One turn moves every row onto another: examples first, then more rows asked
Q280: [-0.52 -0.20  0.72  1.19 -0.52  1.35 -2.37  1.35 -0.16  1.15 -2.65  3.03
  0.31  0.14  0.75  0.81  0.48 -0.28  0.82 -0.24  0.19 -1.21 -0.22  1.09
  0.43 -0.55  0.46  1.00 -0.42  0.27  0.05  0.35 -1.72  0.39 -0.54]
Q305: [-0.68 -0.03  0.88  1.15 -0.20  1.68 -2.51  1.37  0.19  1.33 -2.95  2.51
 -0.02 -0.15  0.47  0.78  0.86 -0.61  0.91 -0.42  0.17 -0.48 -0.21  0.30
  0.39 -0.21  0.68  1.15 -0.79 -0.17  0.09 -0.28 -1.74  0.83 -0.69]
Q366: [-0.88  0.84 -1.35 -0.66  1.42  0.45  0.26 -0.65 -0.26 -0.93  1.09 -1.59
  0.66 -0.65 -0.06 -0.47 -1.97 -0.92 -0.16 -0.50 -2.42  1.12  1.81 -0.74
  0.23  0.32  1.65  1.06 -0.83  0.91 -1.49 -0.43 -0.68  2.13  1.47]
Q525: [ 0.50  1.56 -0.78 -0.17  0.20 -0.71 -1.01 -0.71  0.18 -0.88  0.23  2.89
 -0.03 -0.39 -1.38  1.04 -0.22 -0.22 -1.06 -0.90  0.96  0.51 -0.35 -0.41
 -0.12 -2.29 -0.76  0.21 -0.15  0.20  0.92 -0.32  0.02 -3.59  0.60]
Q272: [ 1.13 -2.53 -2.38 -0.36 -0.18 -0.59 -0.03 -0.78 -1.17 -1.11 -0.16 -2.47
  1.01 -0.42  1.62  0.33  0.20  1.65 -1.01  0.60  0.33  0.79 -0.75 -2.45
  0.08  1.03  0.03 -1.36 -0.48 -0.91 -0.95  0.47  0.50 -0.54  0.78]
Q658: [ 1.07 -1.01  0.73 -1.52 -1.14  0.35  0.19 -0.85  0.78 -0.74  2.24  0.28
 -1.12  1.53 -0.46 -0.60  1.56 -1.45 -1.59  0.33  0.96 -1.11  0.56 -0.36
  0.15 -0.68 -2.05 -0.39 -0.17  1.19  0.76 -0.13  3.01 -0.34 -0.10]
Q448: [-0.61 -0.08  1.08  1.13 -0.21  1.46 -2.27  1.29  0.07  1.38 -2.93  2.37
  0.33 -0.09  0.59  0.70  0.71 -0.41  1.07 -0.25  0.10 -0.70 -0.24  0.66
  0.14 -0.02  0.66  1.08 -0.39 -0.02  0.07 -0.28 -1.79  0.88 -0.71]
Q14: [-0.25  1.58  0.51  0.06 -0.71 -1.33 -0.26  0.31 -1.35  0.01 -0.10  3.15
  0.38 -0.74 -1.17  0.70 -2.09 -0.13 -0.58 -0.29  0.29 -0.44 -1.30  0.93
 -0.76 -1.01 -0.74 -0.17  1.91  0.50  0.73  0.80  0.18 -3.07 -0.11]
Q442: [-0.35 -0.17  0.21  1.11 -0.04  1.54 -2.59  1.13  0.43  1.04 -2.49  2.63
  0.11  0.24  0.56  0.86  1.23 -0.50  0.59 -0.38  0.24 -0.76 -0.10  0.29
  0.72 -0.74  0.41  1.10 -1.18 -0.04  0.09 -0.27 -1.78  0.29 -0.24]
Q200: [-0.61  0.01  0.88  1.27 -0.39  1.40 -2.24  1.51 -0.14  1.27 -2.76  2.84
  0.29  0.03  0.63  0.57  0.66 -0.41  0.91 -0.21  0.08 -1.18 -0.40  0.77
  0.23 -0.15  0.63  0.97 -0.39 -0.04  0.20  0.25 -1.77  0.48 -0.60]
Q821: [ 0.47 -2.42 -1.53 -0.35 -0.59 -0.83  0.57 -0.19 -1.98 -0.53 -0.36 -2.55
  0.89 -0.59  1.64  0.15 -0.63  1.80 -0.86  0.81  0.01  0.50 -1.14 -1.91
 -0.35  1.68  0.17 -1.52  0.65 -0.89 -1.07  0.88  0.67  0.07  0.49]
Q678: [ 0.37 -2.22 -1.32 -0.38 -0.53 -0.70  0.39 -0.34 -1.62 -0.58 -0.57 -2.91
  0.82 -0.79  1.47  0.21 -0.30  1.63 -0.70  0.72  0.02  0.97 -1.10 -2.28
 -0.44  1.86  0.06 -1.42  0.42 -1.18 -1.10  0.54  0.61  0.26  0.68]
Q61: [-0.72  0.38 -2.24 -0.36  0.98 -0.10  0.14 -0.81 -0.77 -1.37  1.67 -0.58
  1.49 -0.05  0.67  0.02 -2.63 -0.34 -0.53 -0.04 -2.31 -0.24  1.68  0.38
  0.70 -0.74  1.59  0.71 -0.63  1.73 -1.20  0.51 -0.72  1.29  1.83]
Q619: [-0.91  1.97  1.57 -0.12 -0.66 -0.86  0.15  0.80 -1.38  0.75 -0.66  2.41
 -0.18 -1.35 -1.47  0.37 -1.96 -0.50  0.01 -0.45  0.32 -0.06 -1.47  0.63
 -1.51  0.05 -0.69  0.04  2.42 -0.21  0.25  0.59  0.36 -2.10 -0.22]
Q732: [ 0.88 -1.00  1.12 -1.45 -1.52  0.14  0.46 -0.38 -0.14 -0.50  2.24  0.66
 -0.68  1.56 -0.31 -0.57  0.68 -1.09 -1.42  0.51  0.78 -2.00  0.14  0.58
  0.14 -0.44 -2.10 -0.76  0.70  1.37  0.67  0.41  3.02 -0.28 -0.24]
Q412: [ 0.39 -0.83  1.98 -1.29 -1.73  0.22  0.77 -0.04 -0.18  0.01  1.96  0.06
 -1.03  0.99 -0.30 -0.81  0.50 -1.27 -1.28  0.37  0.60 -1.66 -0.17  0.31
 -0.47  0.48 -1.99 -0.67  1.15  0.99  0.55  0.32  3.37  0.45 -0.49]
Q199: [-0.30  2.34  0.54 -0.33  0.42  0.32 -0.87 -0.33  0.80  0.23 -0.37  1.26
 -0.98 -1.26 -2.24  0.46  0.49 -1.14 -0.46 -1.46  0.75  2.27 -0.40 -1.49
 -1.00 -0.81 -0.84  0.86  0.01 -0.87  0.74 -1.46  0.41 -2.08  0.23]
Q520: [ 0.34  2.05 -0.66 -0.22  0.45 -0.02 -1.25 -0.64  0.89 -0.48 -0.02  2.06
 -0.71 -0.71 -1.82  0.81  0.45 -0.88 -1.03 -1.20  0.93  1.48 -0.15 -1.29
 -0.48 -1.94 -0.92  0.84 -0.47 -0.42  0.95 -1.08  0.18 -3.02  0.60]
Q528: [ 0.35  1.50 -0.43 -0.07 -0.34 -1.17 -0.72 -0.27 -0.81 -0.77  0.11  3.34
  0.27 -0.25 -1.04  0.94 -1.31  0.11 -0.75 -0.63  0.70 -0.37 -0.86  0.52
 -0.22 -2.10 -0.77  0.03  0.91  0.52  0.87  0.64  0.09 -3.64  0.37]
Q217: [ 0.55 -2.24 -1.66 -0.38 -0.09 -0.52  0.28 -0.55 -1.34 -0.57 -0.43 -3.08
  0.66 -0.66  1.38  0.27  0.22  1.34 -0.90  0.53  0.25  1.35 -0.97 -2.65
 -0.12  1.82 -0.05 -1.20  0.02 -1.15 -1.26  0.20  0.76  0.10  0.79]
Q715: [-0.39  0.00  0.42  1.19  0.05  1.58 -2.47  0.98  0.50  1.07 -2.64  2.57
  0.04  0.10  0.44  0.77  1.26 -0.47  0.69 -0.47  0.26 -0.56  0.02  0.23
  0.46 -0.47  0.41  1.13 -0.97 -0.06  0.21 -0.31 -1.77  0.57 -0.38]
Q112: [ 0.83 -2.59 -2.20 -0.49 -0.53 -1.01  0.27 -0.77 -1.79 -0.96  0.01 -2.03
  1.26 -0.29  1.90  0.45 -0.50  1.88 -0.96  0.89  0.16  0.21 -1.05 -1.97
  0.13  1.00  0.07 -1.63  0.21 -0.57 -1.04  0.91  0.23 -0.61  0.72]
Q860: [ 0.65 -0.72  1.62 -1.45 -1.26  0.80  0.39 -0.32  0.52 -0.10  1.77 -0.40
 -1.43  0.97 -0.62 -0.89  1.51 -1.60 -1.21  0.31  0.88 -0.74  0.32 -0.38
 -0.32  0.38 -1.93 -0.46  0.34  0.82  0.56 -0.35  3.38  0.60 -0.28]
Q847: [-1.37  0.89 -1.01 -0.32  1.02  0.36  0.56 -0.43 -0.65 -0.70  0.95 -1.71
  0.87 -0.86  0.20 -0.65 -2.26 -0.99 -0.04 -0.36 -2.59  0.84  1.48 -0.27
 -0.09  0.68  1.59  0.82 -0.25  0.95 -1.70 -0.21 -0.49  2.48  1.43]
Q396: [-0.39 -0.36  0.27  1.21 -0.15  1.29 -2.42  1.25 -0.06  0.99 -2.51  3.19
  0.59  0.49  0.69  0.87  0.49 -0.21  0.76 -0.12  0.19 -1.42 -0.23  0.76
  0.67 -0.65  0.46  1.07 -0.74  0.23  0.38  0.25 -1.92  0.27 -0.54]
Q364: [ 0.60 -1.05  1.53 -1.33 -1.71 -0.04  0.66 -0.20 -0.18 -0.31  2.05  0.40
 -0.80  1.30 -0.11 -0.82  0.52 -1.11 -1.21  0.63  0.54 -1.98 -0.14  0.58
 -0.21  0.17 -1.92 -0.93  1.06  1.56  0.66  0.45  3.07 -0.09 -0.51]
Q739: [ 0.35 -0.78  2.09 -1.48 -1.41  0.71  0.65  0.07  0.08  0.07  1.80 -0.24
 -1.31  1.01 -0.53 -1.06  1.09 -1.60 -1.12  0.39  0.73 -1.11 -0.07 -0.07
 -0.54  0.72 -1.92 -0.64  0.69  0.72  0.42 -0.24  3.38  0.72 -0.61]
Q342: [-0.40 -0.31  0.25  1.20  0.07  1.42 -2.66  1.08  0.23  0.96 -2.37  2.96
  0.51  0.38  0.63  0.96  1.00 -0.38  0.64 -0.32  0.19 -1.09  0.07  0.51
  0.67 -0.91  0.53  1.21 -0.96  0.12  0.19 -0.04 -1.85  0.10 -0.43]
Q267: [-0.86  0.64 -2.10 -0.43  1.36  0.28 -0.14 -1.03 -0.27 -1.12  1.20 -1.30
  0.91 -0.46  0.15 -0.28 -1.68 -0.90 -0.45 -0.47 -2.28  0.84  1.90 -0.55
  0.63 -0.29  1.57  1.01 -1.14  1.07 -1.54 -0.49 -0.79  1.72  1.77]
Q941: [ 0.81 -0.74  1.04 -1.55 -1.12  0.77  0.08 -0.66  0.83 -0.42  2.11 -0.22
 -1.25  1.24 -0.73 -0.81  1.83 -1.58 -1.43  0.21  0.88 -0.87  0.31 -0.41
  0.07 -0.25 -1.93 -0.28  0.01  0.82  0.68 -0.41  3.20  0.30 -0.24]
Q744: [ 0.91 -2.21 -2.11 -0.50 -0.16 -0.51 -0.07 -0.81 -1.02 -0.87 -0.24 -2.89
  0.84 -0.68  1.49  0.29  0.29  1.46 -1.03  0.44  0.08  1.03 -0.88 -2.67
 -0.09  1.34  0.02 -1.23 -0.33 -1.06 -0.98  0.22  0.59 -0.11  0.87]
Q337: [ 0.81 -2.60 -1.71 -0.31 -0.58 -0.98  0.40 -0.53 -1.94 -0.78 -0.31 -2.41
  1.26 -0.48  1.76  0.32 -0.76  1.82 -0.78  0.87  0.06  0.25 -1.26 -1.67
 -0.20  1.39  0.08 -1.67  0.51 -0.70 -1.26  1.02  0.41 -0.33  0.61]
Q338: [-1.06  2.46  1.92 -0.14 -0.71 -0.47  0.14  0.72 -0.74  0.96 -0.82  1.52
 -0.66 -1.66 -1.80  0.06 -1.33 -0.91 -0.03 -0.84  0.42  1.04 -1.28 -0.19
 -1.61  0.63 -0.55  0.46  2.13 -0.66  0.21 -0.16  0.59 -1.48 -0.27]
Q121: [-1.18  0.56 -1.33 -0.24  0.78 -0.17  0.60 -0.31 -1.49 -0.79  1.19 -0.82
  1.35 -0.55  0.64 -0.46 -3.08 -0.50 -0.05  0.06 -2.57 -0.23  1.25  0.58
  0.15  0.41  1.64  0.48  0.25  1.42 -1.51  0.52 -0.62  1.81  1.51]
Q277: [-0.69  2.38  1.52 -0.20 -0.07  0.13 -0.29  0.51  0.24  0.78 -0.63  0.99
 -1.09 -1.78 -2.15  0.07 -0.19 -1.29 -0.09 -1.07  0.56  1.97 -0.81 -1.23
 -1.51  0.31 -0.55  0.65  1.05 -1.11  0.42 -1.14  0.59 -1.47  0.03]
Q278: [-0.48  0.33 -2.40 -0.49  1.25  0.22 -0.02 -1.16 -0.41 -1.41  1.56 -0.90
  1.23 -0.08  0.55 -0.10 -2.06 -0.55 -0.64 -0.24 -2.29  0.35  1.88 -0.06
  0.72 -0.73  1.58  0.65 -1.20  1.38 -1.24 -0.08 -0.82  1.28  1.92]
Q126: [-0.93  0.45 -1.77 -0.32  0.90 -0.24  0.32 -0.63 -1.31 -1.10  1.24 -0.30
  1.68 -0.22  0.70 -0.15 -2.97 -0.28 -0.35 -0.09 -2.54 -0.46  1.28  0.59
  0.51 -0.17  1.83  0.51 -0.17  1.61 -1.46  0.54 -0.81  1.51  1.49]
Q117: [-1.40  0.52 -0.85 -0.37  0.73  0.03  0.50 -0.17 -1.28 -0.53  1.00 -1.41
  1.10 -0.83  0.25 -0.73 -2.86 -0.79  0.08 -0.20 -2.52  0.39  1.09  0.30
 -0.07  0.97  1.69  0.55  0.14  1.02 -1.56  0.29 -0.60  2.42  1.34]
Q998: [ 1.08 -2.57 -2.51 -0.49 -0.26 -0.88 -0.01 -0.83 -1.55 -1.18  0.07 -2.37
  1.05 -0.20  1.71  0.53 -0.07  1.79 -1.10  0.72  0.32  0.52 -0.84 -1.97
  0.20  0.82 -0.02 -1.44 -0.42 -0.71 -0.87  0.59  0.50 -0.70  0.92]
Q139: [ 1.09 -1.10  0.80 -1.49 -1.17  0.20  0.17 -0.68  0.42 -0.54  2.36  0.57
 -0.79  1.77 -0.23 -0.45  1.15 -1.10 -1.57  0.45  0.83 -1.71  0.33  0.22
  0.26 -0.83 -2.02 -0.81  0.10  1.42  0.91  0.27  2.96 -0.38 -0.09]

Q998 turns into Q272
Q277 turns into Q338
Now find these:
Q366 turns into Q847
Q739 turns into Q412

